Each row has a name. After each piece below comes the name of the row it's from. Each question is about the rows just above it.

[-1.19 -0.96 -0.26 -1.81 -1.17  1.46 -0.05  4.12 -0.59  3.97 -1.17 -4.78
 -1.10  5.12 -6.08  3.63  4.39 -0.08  0.15 -2.40  5.14  3.99 -4.36 -2.52
 -1.59 -1.39 -2.50  6.60  1.35  2.34  3.83  0.05  0.52 -2.75  3.76 -6.19
 -0.13 -0.69  2.97 -1.54 -2.21  2.93  2.12  2.15 -1.44  3.75  4.51 -1.97
 -1.72 -2.01 -4.82  1.30 -1.31  2.77 -0.89 -1.75]  Mev
[ 0.47 -0.29  1.07 -0.09  0.42  0.02  0.86  0.32 -1.05 -0.42 -0.23  0.26
  0.12 -0.06 -0.40 -0.38  0.74  1.68 -0.07  0.70 -1.07  1.05  2.09 -1.37
 -1.35 -0.11 -0.26  0.95 -0.47 -0.27  0.34  0.36 -1.39 -0.31  0.39  1.67
  1.09 -1.09  0.50  1.62 -1.49 -1.53  1.73  0.78 -1.19 -0.96 -0.26 -1.81
 -1.17  1.46 -0.03 -2.49  0.15  1.33 -0.78 -0.97]  saref
[ 0.50  1.62 -1.49 -1.53  1.73  0.78 -1.19 -0.96 -0.25 -1.81 -1.17  1.46
 -0.04  4.45 -8.01  4.37  5.89 -3.18 -0.39  0.51  1.01  2.91 -1.78 -1.38
 -1.36  2.64 -2.87  3.01  3.86  1.53 -3.59 -0.68  3.53 -3.75  2.12 -1.95
 -1.03  0.46  6.31 -1.32  0.03  1.17  3.83  4.65 -1.97  1.74  1.46 -4.10
  1.01 -2.66 -7.31  1.99  0.40 -2.94 -0.12 -2.87]  Mipod
Which row holds [-1.19 -0.96 -0.26 -1.81 -1.17  1.46 -0.03]? => saref
The row with [-2.75  3.76 -6.19 -0.13 -0.69  2.97 -1.54] is => Mev
Where do [ 0.50  1.62 -1.49 -1.53  1.73  0.78 -1.19 -0.96 -0.26 -1.81 -1.17  1.46] appear? => saref
which: [ 3.63  4.39 -0.08  0.15] => Mev
which: [-0.47 -0.27  0.34  0.36 -1.39] => saref

[ 0.61  2.10 -1.40  5.23 -7.56  1.16 -2.99  4.11 -7.76 -1.93 -4.75] -> Daf
[-0.87  2.10 -1.88  3.61 -7.56  4.26 -4.02  1.04 -6.07 -3.58 -4.75] -> Dekeg
[-2.19  2.10 -0.71  4.82 -7.56  2.28 -2.90  5.97 -7.76 -1.93 -4.75] -> Vudob
[-1.70  0.40 -2.46 -1.80  3.53 -3.60  0.97 -4.87 -0.32  7.54 -6.24] -> vuk
[-2.09  1.01 -2.13 -2.09 -8.95 -7.33 -2.37  2.59 -0.72 -4.17  8.70] -> bisis
[-2.15  7.97 -2.97  6.26 -6.78  3.39 -1.80  2.74 -9.05 -2.25 -5.37] -> salap
[ 0.22  2.28 -1.18  4.20 -7.56  1.78 -2.90  5.68 -7.76 -1.93 -4.75] -> Fuv
[ 5.23 -7.53  1.16 -2.99  4.11 -7.76 -1.93 -4.75 -0.32 -3.60  3.53] -> vovat
Where do [ 0.40 -2.46 -1.80  3.53 -3.60  0.97 -4.87 -0.32  7.54 -6.24] appear? => vuk
which: [ 2.74 -9.05] => salap
Where do [ 0.22  2.28 -1.18  4.20 -7.56  1.78 -2.90  5.68 -7.76] appear? => Fuv
Where do [ 5.23 -7.56  1.16 -2.99  4.11 -7.76 -1.93 -4.75] appear? => Daf
which: [-2.46 -1.80  3.53] => vuk

[ 0.06 -0.07  0.17 -0.07 -0.66 -0.18  0.13  0.25  3.13  0.16  1.34  0.09
  0.04 -3.00  0.32  0.01  0.08  0.09 -0.28  0.04  0.69] -> sunid
[ 0.00 -4.16 -0.14 -0.85 -0.28  0.54 -0.61 -0.10 -2.20 -0.16 -1.49 -0.40
 -0.01  4.24  0.00  0.08 -0.12 -0.16 -0.07 -0.01  2.37] -> bef
[ 0.04 -0.16  0.15  0.23  0.15  0.83  0.42 -0.52 -1.31 -0.07  0.07  0.00
  0.02  2.77  0.90  0.08  0.02 -0.07  0.14  0.01  1.56] -> Digad
[-0.24  3.54  0.06  0.10  0.43 -1.58 -0.52 -0.38  0.24  0.15 -1.59  0.11
 -0.03 -4.70  0.36 -0.14  0.05 -0.04 -0.04 -0.16 -1.37] -> pif
[ 0.18 -7.75 -0.16  0.98  0.21  1.56 -0.02 -0.13  0.75 -0.16 -1.45 -0.18
 -0.01  6.62 -0.66  0.07 -0.17 -0.10 -0.19  0.15 -1.20] -> muved
[ 0.15  0.98 -0.16 -0.13  0.75  0.21 -7.75 -0.02  1.56 -0.07  0.39 -0.16
  0.00  4.92  0.51  0.25 -0.06  0.05  0.49  0.14  1.99] -> gobe
[-1.49 -0.43 -0.01  4.24  0.00  0.08 -0.12 -0.16  5.03  0.04  2.35  0.29
  0.08 -0.32 -1.34 -0.06  0.04  0.07 -0.02  0.03 -2.17] -> zisub
[ 0.08  2.54 -0.10 -0.57 -0.16  0.37 -0.01 -0.01 -0.15 -0.24 -1.86  0.17
  0.03  4.41 -1.40 -0.21 -0.09  0.06 -0.65  0.04 -1.40] -> luzes
[ 0.03  6.95  0.14 -0.18 -0.03 -0.90  0.22  0.20  2.31  0.01  0.52  0.23
  0.07 -1.71 -0.09 -0.24  0.07  0.24 -0.30  0.05 -1.53] -> tal
[ 0.02 -0.47 -0.03  0.86  0.11  0.26 -0.17 -0.09  1.05 -0.06 -1.05 -0.08
  0.01  0.53  0.57  0.04 -0.02  0.07 -0.06  0.24  1.40] -> kotut
[ 0.18 -4.98 -0.08  0.08 -0.04  1.41 -0.07  0.05  0.78 -0.11 -0.65 -0.22
  0.04  4.45 -0.15  0.06 -0.05 -0.06  0.61  0.10  1.22] -> Lekil
which: [-1.49 -0.40 -0.01  4.24  0.00  0.08 -0.12 -0.16] => bef
The row with [ 1.56 -0.02 -0.13  0.75 -0.16 -1.45 -0.18 -0.01  6.62 -0.66] is => muved
Which row holds [-7.75 -0.16  0.98  0.21  1.56 -0.02 -0.13  0.75]? => muved

